128 stands for zero in the data rows.
Here are some points:
[ 90 125 129  98 141 113 152 116 176 146 146 143 100  78 133 141 156 133
 118  81 126 132 119  83  67 106 151 161 146  92 132 151]
[ 92 156 110 133 135 158 140 130 161 118 144 144 151  85 148 100 123 112
  86  82  97 128 137 111  82 126 124 109 127 105  93 125]
[169 186 175 201  94  70  98 161 108 128  64  77 107  98 119 121 140 138
  77 128 109 161 104  86  78 106 159 170 148 138 159 120]
[152 204  97 170  14  94  52 131  67  66  86 132 132 124 137 151 111 122
 174 141 111 141 142 164 137 156  89  87  99 112 129 101]
[135  86 121  85 156 115 165 149 187 167 145  36  94 227 110 187 187 179
 127 136 199 109  72 105 207 115 170 207 178  86 154 184]
[154 122  92 128 118 145 137 122 119 118 117 117 138 150 142 112 105 104
 124 120 112 133  80 114 173 105 163 136 138 147 151 177]
[ 57 117 187 162 114  83 113 227  86 137 113 174  88  81  82 159 156 138
 125 170 147 180 146 159 149 165  87  78  82 142 108  94]
[130 131  52 143 110 128 113 143 117  82 151  98 102 220 100 171 120 156
  95 162 204 122 159 173  89 167  98 118 106 145 107  88]
[156 176 192 146 101 111  98 149 201 148  94 143 207 116 197  36  55  67
 140  49  75  69  82  29  74  78 190 145 201 142 125 161]
[207 189  94 214 109 195  94  94 123  72  78 193 201  83 207  42 104  70
 109  59  55  59  74  97 119 102 138 102 147 150 136 153]
[100 159 112 190 105 139  85 108  96  89 120 125 101 102  98 164 118 168
 130 153 155 136 161 201  14 204  46 107  69 135  59  69]
[151 141  99 135 169 148 125 170 169 113 133 113 133 161 128 104 115 136
  94 115 137 113 104 119 141 121 126 136 128  93 139 144]
[101 158 195 161 132 146 105 138 170 126 110 145 167  82 170  82 106 100
 119  86  90  98 150 144  36 149 108 114 107 153 100 105]
[104 144  76 133 112  95  79 145  90  92 127 128 122 147 146 124 127 124
 148 133 122 116 193 143 113 153  95 113 106 146 113 100]
[102  49 180  64 174 201 210  66 193 197 178 149 155 122 148 102 132 119
  69  69  98 122 204  70 199  46 199 193 214  14 104 201]
[136 115 160 103 127 127 134 138 139 159 132  78 108 114 120 138 131 137
 141 125 123 162  89 104 110 100 169 157 164 164 156 139]
[167 184 141 174 100 127 102 125 136  94 130 163 193  86 186  79 102  69
 144  55  64  91 109 109 117 131 115 109 113 127  94 112]
[110  82 136  71 193 159 182 139 192 181 151 210 128 130  36 214 189 163
 108 201 170 186 201 168 118 134 122 139 107 116 151 115]
[124 128 129 128 104 117 125 171 111 131 123 132 117 137 133 131 114 115
 142 140 132 124 160 120 143 126 148 135 137 106 181 134]
[114  97 118  86 150 148 170 164 167 167 171 181 111 185 124 177 149 147
 111 119 148 127 199  89 190 111 175 154 176  64 142 158]
[148 127  69 109  84  98 104 114 107 133  98 120 147 142 149 139 140 132
 158 122 105 145  83 115 189 107 220 162 187 159 192 159]
[170 124  49 132 131  96 138 193 174 139 105 177 178  52 187  49  76  82
 159  61  74  70  14  79 242  36 204 204 199  46 170 227]
[175 136  14 145  87 156  90 186 108  89  86 105 158 158 146 125  52 116
 153 125 126 118  97 129 204 121 179 116 170 123 175 180]
[ 61 107  64 125 148 117 150 116  97 121 167 162  67 204  77 181 169 174
 136 175 214 110 165 162  66 168  76  63  75 136  81  79]
[142 134 128 128 112 125 145 126 115 139 119 116 123 136 125 138 124 123
 162 138 108 162  86  94 132  85 174 144 164 166 187 146]
[157 164 161 168 122 124 116  96 110 117 106  90 118 107 127 113 101 130
 145 135 123 124 122 133  96 135 119 129 122 174 148 118]
[144  92 122 143 136  90 148  78 112 147 102  82 161 141  92 159 154 132
 155 167 119 177 120 151 123 119 147 158 118 176 186 111]
[129  92 123 109 158 133 146 159 144 135 125  94 133 160 116 111 124 141
 101 132 157 156 136 151 135 140 118 133 124 101 133 127]
[ 77 154  95 181 108 185  89 109  89  78 122 162  94 148 115 143  78 155
 151 156 158 126 143 195  89 207  64 125  59 128  66  52]
[195 220  66 204  82 227  63  91 105  36  82 173 192  69 193  63 127  64
 118  63  52  86 185 167  82 159  74  93  86 127  86  89]
[120  36  87  29 178 207 207 122 242 227 199 172  66  14  55  67 150 185
  94 155 220 148 134 157 126 175 113  96  93 118 104  81]
[139 174 135 113 121 105  86 142 155  95 129 145 182  94 172  89  42  72
 158  88  81  80 139 117 127 150 121 140 143 144 128 130]
[148 128  78 131  89  82  84 192 128 120 159  98 119 177 132 173 142 166
 120 137 142 102 116 130 174 143 166 152 163 111 160 128]
[139 151 181 149 207 199 128 141 131 100 150 116 163 100 152  78  57 107
 128 107 107 106 227 242 163 242 122 147  46 150  57  14]
[159 185 144 170  75 220  77  71 122  95  88 147 186 113 180  59  97  71
 109  66  76  82 140 102 131 132 134  89 135 175 107 119]
[ 67 167 174 192 129  29  49  92  59 103 242 175  49  57  74 147 210 242
 173 214 171  63 135 227 148 227  49  14  14 102  14  42]
[134 111 134 113 154 142 147 110 128 152 125  89 108 132 116 139 130 143
 147 139 140 169  86  85 131  94 181 175 184 184 176 160]
[227 168 138 152 102 115  66  36  57  29  42 186 170 127 174  75  90  79
  90  36  69  79 155 152 101 162 105 105  95 154  95  96]
[100 166  74 160  71 149  69 104  86  59 111 123 118 135 138 140  94 120
 163 118 123 130 161 171 118 164  82  80  67 113  89  80]
[114  71 169 110 189 100 135 184 139 159 161 157 101  75  29 157 207 199
  29 210 167  71 189 170 111 151 111 142 114  98 147  98]
[164 169  97 136 106 109  94 117 158 102 120 134 174 111 170  64  67  86
 123  96  82  92  96  84 148 124 170 150 189 165 119 162]
[123  91 106 105 126 120 154 155 100 154 133  71  92 167  87 227 173 143
 201 171 151 158  93  99 184  89 186 178 145 119 195 140]
[186 207  57 193  36 104  59  63  80  42  46 148 167 113 161 127 120 103
 171 104 102 125 143 158 114 158  92 104  95 160 105 100]
[ 95 109 154 124 126 110 141 120 113 164 126 137  87 119  89 166 153 129
 166 164 141 181 178 128  95 118 138 138 111 123 163 117]
[ 74 123 164  86 174 144 154 119 185 156 148 152 195 125 189  97  91  59
 147  91  61  88 170 170  80 161  94  86  86 130  91  91]
[131 129 165 100 162 136 139 121 178 153 149 141 177 114 181  77  61  83
 135  94  85  84  99  64  92  92 136 155 169 120 112 161]
[ 95  86 118  49 158 187 199 141 157 189 190 192 128  55  61 137 179 123
 204 181 181 193 214 148 111 133  70 121  90 133 113 110]
Then 12 other points, each followed by its number:
[119 102 149  81 164 163 167 137 179 174 168 199 242  99 220  14 125  29
 106 113  29  36 117  66  97 113 125  82 157 122  85 179] 0
[145 103 109 121 133 132 156 102 137 140 112  55 148 163 114 152 144 146
 135 146 144 185  57 122 172  91 176 164 156 179 189 171] 1
[ 49 127 116 114 147 184 133 101 120 125 166 169 112 112 114 123 109 152
 105 145 161 105 174 178  55 189  57 100  61 139  63  49] 2
[124 118 124 118 145 119 133 164 141 130 147 106  76 154 111 125 145 145
  86 138 164 120 140 137 113 152 118 120 117 106 125 117] 3
[146 128 111 120 113  95 147 120 107 117 139  74  95 159 113 168 159 134
 115 161 160 150 105 107 150 112 146 151 131 108 177 150] 4
[182 167 197 144  98  61  36 110  76  52 147  94 137 104 155 106  96 126
  96 127 120 112 166 181 127 180 102  88  79 140  77  77] 5
[ 82 187  85 152  86  46  46 201  46  64 150 147 107 162 143 112 133 128
 110 156 128  95 152 172  98 177  77  72  70 186  76  67] 6
[106  52 139  63 197 166 197 109 138 190 186 184  85 165 107 178 136 131
 124 130 155 151 242  98 156  96 155 137 134  75 138 155] 7
[163 174  77 164 106 120  71  72  92  61  94 101 119 131 147 126 110 118
 151 110 118 112 162 158  87 159  95 111  88 121 101  94] 8
[108  70 164  69 185 164 190 150 199 192 169  72 112 158 101 140 128 172
 143 121 144 143  82  91 170  71 161 152 197 192 153 175] 9
[133 101 123 101 161 121 164 129 150 164 154  57 114 174  86 141 170 139
  70 169 161 157  71  96 182  69 178 210 152  85 220 181] 10
[ 46  29 193  42 204 193 214  94 175 220 207 100 136 107 157  95 116 104
 116  76 106 114  42  36 197  42 167 170 220  72  49 242] 11
Which two of these numbered points are nearest to each point below by angle, seen from the average point of the first points? Their numbers follow each, nearest first.
[105  82 136  75 167 161 181 135 164 178 170 114 118 174 118 145 143 151
 138 105 129 165  97  82 214  66 207 186 204 168 140 172] > 9 11
[165  98  71 147  83 114  95 204  78 124 164  76 144 181 112 185 135 161
 103 182 149 115 108 140 152 133 141 127 121 100 178 113] > 4 10
[131 163 159 101 132 147 111 127 147 111 138 190 214 135 199  29  80  42
 150 113  42  67 137 114 144 148 100  92 125 187 103 125] > 0 5
[132 114 115  97 155 129 161 157 152 151 145  49  83 178  83 147 162 147
  76 135 178 151  84  92 178  89 145 179 149  78 159 186] > 10 4
[138 105 119  99 140 152 150 182 163 149 142 124 120 173 117 136 113 154
 164 129 143 143 105 127 176 112 139 119 161 109 155 156] > 9 10
[136 146 189 167 109 114 118 123 104 137 135  85  99  63 111 132 123 128
 112 142 128 131 192 133  84 136 116 123 112 107 126  97] > 5 2
[ 88  69 142  67 176 175 195 106 142 187 167 125 134 108 131 118 109 112
 132  99 129 128  91  71 155  77 137 119 174 120  89 193] > 11 9
[115 142 121  98 123 105 153 159 124 142 156  89  81 138  91 197 178 181
 113 163 187 140 132 113 138 122 132 151 139 103 156 154] > 4 10
[187 242  55 207  29  77  14  70  14  55  59 126 106 145 133 148 137 138
 186 160 118 152 179 190  86 186  36  74  42 107  36  59] > 8 6
[160 122 102 140 136 136 112 168 152 109 141 101 143 133 144  97  89 127
  79 105 118 107  98 123 151 122 144 141 160  80 147 139] > 10 11
[158 121 110 155 119 132 107 135 102 105 119 121 139 134 152 115 104  96
 172 107 102 125 141 138 120 133 109 108 118 134 143 122] > 8 5
[150 112 167 115 111  92 152 146 123 160 134 109 156  92 141 122 146 109
 122 126 103 133  67 108  90  82 187 199 170 105 204 138] > 10 1
[ 89 108 106 127 167 107 148 199 117 145 136 170  64 193  46 146 192 158
  46 179 197 175 175 145 133 146  91 128  94 110 123 108] > 3 7
[ 64 123 151 166 107  63 122 187  91 134  70 151 161 101  95 133 174 152
  52 168 135 184 176 163  83 155 105 138 109 170 121  97] > 6 2
[109 142 144 106 144 109 142 160 132 146 155 142  29  90  67 158 193 201
  82 157 195 118 139 137 119 147  97 133 110 133 122 108] > 3 2
[185 120 227 169 108  14 155  46  29 145  61  14 125  29  79 163 242 110
 227 242 114 242 156 154 100 154  86 115  98 152 137  95] > 4 5
[ 55  95 113  83 156 160 175 105 136 175 179 151  78 159 105 174 148 182
 133 108 169 115 170  98 139 117 139 131 138 102 111 129] > 7 9
[ 92 108 139  93 175 130 160 169 195 166 155 131 109 123 108 117 158 171
  42 122 142 139 118 106 144  86 133 192 180  49 150 163] > 10 11
[192 137 101 189  81  80 101  83  69  85  72 103 135 139 139 123 129  95
 176 131 104 150 114 134 136 138 110 118 101 169 145 109] > 8 5
[113 106 104  89 186 125 179 133 127 163 162  29  82 192  63 142 220 184
  72 192 174  49  79 120 161  97 118 195 144  83 179 145] > 10 4
[ 63 179 145 138  77  57  93 147  93 112 137 189  36 134  88 242 197 207
 132 193 192 147 127 184 108 174  69  70  83 128  80  86] > 6 2
[153 193  92 180  52  88  57 111  66  46  76 118 105 149 138 134 103 115
 156 130 131 156 195 180 114 176  72  75  76 125  75  63] > 8 6
[ 59 171 210 210  82  55  78 185  55 107  75 179  77  61  78 172 180 170
  98 197 149 195 128 192 147 214  52  36  64 181  29  66] > 6 5
[ 98 145 159 111 162 122 121  90 177 141 201 120  86  70 123  99 147 186
 121 124 156  72 138 204  88 199  75  84  52 122  74  46] > 2 3
[ 81 161  81 141 117 118  86 115  98  71  89 152 140 155 138 107  99 119
 149 131 136 142 154 176  95 170  79  82  78 156  96  75] > 6 8
[ 75  63 162  36 187 204 192  97 210 207 220 178 149 151  57 170 181 123
 123 189 173 204 197 139 130  98 144 155 105 143 170 123] > 7 9
[161  67  61 125 115 104 112 207 100 124 137  92 159 214 122 154 152 155
 108 164 159 136  98 150 193 134 147 147 144  94 174 128] > 4 10
[121 195 130 185  89  72  67 112  87  75  95 114  91 121 106 148 152 187
 114 149 152 161 190 197  77 181  67  57  80 154  78  82] > 6 5
[140 140 179 138 134 126 120 101 133 136  93 174 197 129 214  52  29  49
 128  86  63  42 116  89 107  83 123 131 148 190 127 141] > 0 11
[204  89  42 114  91  87  64  95  72  63  98  82 135 149 149 115  86 127
 155 143 133 120 157 153 141 161 117 122 104 139 124  99] > 8 5
[ 91  72 147  76 190 179 172 131 189 185 158 176  98  79  49 153 177 159
  95 184 193 189 164 147 112 141 115 139 100 128 129 109] > 7 3
[ 29  14 172  14 242 242 242  80 159 242 227 138 129 172 134 107 138 137
  85  80 108 102  76  14 210  55 210 227 227  59 100 214] > 11 9
[170  74 103 118 134 102 170  92  92 161 105  46 146 171  99 155 164  92
 195 172 137 201  46 156 185  72 173 190 111 199 214 152] > 1 4
[ 36 125  46 148  67 119 105 128 120 123 101 182 140 189 118 193 146 177
  74 148 145 174 138 146 124 150 140 133 117 151 133 107] > 6 2
[117 104 117  94 153 123 176 150 144 162 175  52  70 242  64 126 204 189
  14 158 227  64 111 133 167 132 106 165 123  97 130 134] > 3 10
[138 143 101 159 115 100 117 112 101 108  95  99 103 117 123 146 126 129
 129 137 134 142 164 126 121 129 133 142 126 143 144 123] > 4 8
[ 14 157  75 155  95  92 102 180 115 104 112 207 111 157 112 176 155 170
 131 154 165 159 102 193  52 197  42  69  57 161  82  71] > 6 2
[149 227 177 172  94  66  42 181 112  86 210 110  42  89 101 149 170 204
  93 147 172  83 172 207 116 195  61  52  66 170  86  70] > 6 5
[138 214  70 178  42  42  29  99  63  57  82 119  82 155 129 170 154 162
 120 150 151 139 159 182  79 174  55  61  55 156  61  57] > 6 8
[145 136 114 171  88 144 110  87  82  96 117  81  90 124  86 189  97 153
 162 173 159 155 174 160  94 163 100 110  97 115  99  93] > 8 2
[156 170 220 220 114  52 101 154  79  88  36  79 100  49  84 149 165 149
 111 170 150 197 187 189 133 187  80  66  94 129  70  84] > 5 6
